One turn or mirror swaps these rows in pairs. Which row does each one swap with?
The rows were stretched afterwards, more along some directions than others.
z_336: [ 0.28 -0.59  0.93  0.26 -0.27  2.85  1.03  2.03  2.55 -1.80 -0.01 -0.56
  0.16  0.26  0.90 -0.36 -1.38]
z_734: [ 0.22 -1.58  0.76 -0.38 -0.17 -0.08 -1.80 -0.79  0.38 -0.09  1.04 -0.87
  0.17  0.08 -0.07 -0.99  0.82]
z_458: [ 0.19 -0.51  0.98 -0.89 -0.71  1.11 -1.85 -1.26 -0.40  0.19  0.70  0.45
  0.35  0.31  1.59 -0.63  0.50]
z_779: [ 0.38 -0.61 -0.49 -1.40  0.32  1.45 -0.54  0.46  1.07  1.21  0.46  1.96
  0.66  2.37  0.77  0.99  0.01]
z_91: [-0.34 -0.93  1.05  0.82 -1.65  1.71 -0.36  0.62  0.27 -0.50  1.09  0.49
 -0.07  0.58 -0.17 -0.79  1.14]
z_28: [ 0.43 -1.21  0.36  0.37 -0.84  1.11  1.07  2.41  2.25 -0.95  1.13 -0.53
 -1.03 -0.40 -0.52  1.32 -1.53]
z_138: [ 0.16 -0.32 -0.35 -1.26  0.17  1.61  0.11  0.54  0.68  1.05  0.38  1.91
  0.36  1.69  0.28  1.21  0.07]
z_691: [ 0.40  0.22  1.71  0.05 -0.07  3.80  0.09  0.15  3.59 -0.76  0.27  0.13
  1.40  1.85  0.69 -0.55  1.06]
z_753: [ 0.15 -1.77  1.01 -0.64 -0.21  0.70 -1.58 -1.30  1.01  0.29  1.00 -0.56
  0.38  0.48 -0.18 -0.92  0.95]
z_826: [-0.55 -0.29  1.24 -0.31 -1.36  2.58 -0.70 -0.41  2.17 -0.84  1.23  1.09
  1.21  2.18  0.33 -0.12  0.00]
z_928: [ 0.91 -0.11  0.85 -0.12 -0.66 -1.89 -0.95 -0.62 -0.04 -0.94  0.60 -1.66
 -0.83 -0.72 -0.59  0.71 -0.83]
z_489: [ 0.68 -0.17  1.14 -1.00  0.36  1.46 -0.01  0.26  2.70 -2.22  0.97 -0.53
  0.21  0.12  1.22 -0.37 -0.87]
z_324: [ 0.15 -0.66  1.24 -1.65 -0.05  0.78 -1.93 -0.64  2.40  0.25  0.56 -0.01
  1.76  1.11  1.25 -0.59  0.57]
z_294: [ 0.08 -0.34  0.78 -0.07  0.03  2.67  1.26  1.88  2.72 -1.98  0.19 -0.37
  0.09 -0.08  0.84 -0.04 -1.48]
z_560: [ 0.60 -0.13  0.87 -0.94  0.43  1.89  0.48  0.74  2.35 -1.91  0.51 -0.46
  0.07 -0.25  1.14 -0.35 -1.38]
z_380: [-1.18 -1.37  1.01 -0.93 -1.28  2.21 -1.32  0.41  1.52 -0.45  0.93  1.46
  1.85  1.05  1.65 -0.63 -0.68]
z_351: [-0.75 -1.61 -0.11  0.40 -0.87  2.04 -0.19  1.26  0.68  0.42  0.84  1.13
  0.10  1.40 -0.50 -0.50  0.60]
z_555: [ 1.31 -0.36  2.15 -0.24  0.45  2.07 -0.09 -0.32  3.89 -1.91  0.70 -1.62
  1.14  0.21  0.62 -0.21  0.45]
z_157: [-0.14  0.42 -0.13  0.00 -0.99  0.60  0.16  0.82 -0.04  0.34  0.11  1.22
 -0.49  0.39 -0.21  1.66 -0.77]
z_752: [-0.50  0.39  0.65  0.55 -1.19  0.63 -0.02  0.59  0.58 -0.42  0.38  0.33
 -0.11  0.52 -0.43  0.98 -0.95]
z_84: [-1.49 -1.02  0.85 -1.13 -1.31  2.15 -1.57 -0.11  0.78 -0.11  0.61  1.23
  1.62  0.60  1.80 -0.92 -0.47]
z_434: [ 0.69 -0.55  0.62 -0.98  0.34 -0.04  0.07  0.43  1.89 -0.32  1.46 -0.14
 -0.37  0.34 -0.93  0.80  0.52]
z_924: [-0.03 -0.67  1.39 -1.04 -0.06  0.64 -1.67 -0.10  1.93 -0.01  0.25 -0.78
  1.51  0.29  1.26 -0.61  0.06]
z_233: [ 0.79 -0.70  0.74 -0.86 -0.38  0.06 -1.48 -1.16 -0.64 -0.18  0.77  0.09
  0.17  0.09  1.11 -0.18  0.60]
z_352: [-0.35  0.21  0.56  0.39 -1.35  0.82  0.16  0.52  0.41  0.01  0.13  0.23
 -0.42  0.54 -0.94  0.96 -0.74]
z_615: [-0.86 -1.37 -0.12 -0.37 -0.25  2.05 -0.09  0.77  0.87  1.09  0.11  0.71
 -0.08  1.09 -0.45 -0.43  0.02]
z_377: [ 0.76 -1.06 -0.16 -1.08  0.03  1.98 -0.40  0.13  1.58  0.60  0.78  1.83
  0.60  2.87  0.64  0.55  0.29]
z_741: [ 0.03 -0.98  0.73 -1.49  0.08  0.41 -1.97 -0.49  1.81  0.40  0.41 -0.06
  1.94  1.25  1.29 -0.34  0.39]
z_976: [ 1.29 -0.11  0.37 -0.38 -0.45 -2.12 -1.26 -0.69 -0.59 -0.70  0.69 -0.71
 -0.63 -0.63  0.27  1.20 -0.44]
z_261: [ 0.79  0.27  0.95  0.01 -0.30 -2.07 -0.94 -0.45  0.20 -1.23  0.63 -1.83
 -0.63 -0.84 -0.17  0.78 -0.98]
z_266: [-0.04 -1.23  1.07  0.45 -1.99  0.11 -0.33  0.81 -0.07 -1.66  1.34 -1.36
 -0.45 -1.07 -0.12 -0.64 -0.79]
z_880: [ 0.35 -1.22  0.98 -0.64  0.11  0.23 -1.09 -0.61  1.34 -0.14  1.35 -0.93
 -0.11 -0.18 -0.60 -0.40  1.01]
z_848: [ 0.48  0.61  1.20 -0.36  0.02 -0.10 -0.81 -0.26  1.41 -0.87 -0.01 -2.09
 -0.32 -0.01  0.27 -0.45 -0.32]
z_165: [ 0.93 -0.09  1.81 -0.15  0.08  3.50 -0.06 -0.20  3.65 -0.81  0.40 -0.06
  1.62  1.68  0.63 -0.50  0.97]
z_125: [-1.39 -0.95  1.09 -1.01 -1.59  2.82 -1.44  0.17  1.40 -0.08  0.68  1.81
  1.80  1.29  1.77 -1.15 -0.15]
z_196: [ 0.82 -0.65  1.27 -0.98  0.13  0.01 -0.43 -0.15  1.94 -0.43  1.67 -0.41
  0.13  0.23 -0.70  0.38  0.93]
z_757: [ 0.45 -0.35  1.03 -0.21 -0.54  0.88  0.47  0.92  2.35 -0.06  0.89 -1.17
  0.19  0.33 -1.40  0.79  0.21]
z_459: [-0.43  0.14 -0.25  0.64 -1.13  0.33  0.03  1.28  0.03 -0.06  0.42  0.75
 -0.39  0.26 -0.09  1.41 -0.96]
z_927: [ 0.99 -0.08  0.43 -0.03 -0.32 -2.48 -1.31 -0.37 -0.17 -1.01  1.02 -1.49
 -0.67 -1.16  0.19  1.14 -0.75]
z_398: [-0.51 -0.91  0.72  0.60 -1.53  1.78  0.04  1.31  0.24 -0.28  0.98  0.82
 -0.06  0.68 -0.15 -0.59  0.60]
z_416: [ 0.30  0.11  1.27 -0.87 -0.28  1.97 -0.85 -0.98  0.65  0.24  0.20 -0.29
 -0.39  0.00  0.92 -0.62  0.45]
z_406: [ 0.93 -0.96  1.57  1.20 -1.17  0.50 -0.10  1.13  1.55 -1.26  0.78 -2.41
 -1.03 -1.47 -0.15  0.05 -0.32]
z_527: [-1.02 -1.35 -0.01 -0.33 -0.48  2.38 -0.43  0.75  1.15  0.96  0.72  1.48
  0.55  1.64 -0.57 -0.18  0.43]
z_972: [ 1.23 -0.35  2.39 -0.59  0.40  2.53  0.04 -0.32  4.20 -1.80  0.80 -1.49
  1.02  0.15  0.48 -0.06  0.07]

z_848 swaps with z_826
z_560 swaps with z_165
z_972 swaps with z_336
z_28 swaps with z_406
z_261 swaps with z_752
z_157 swaps with z_976
z_351 swaps with z_880

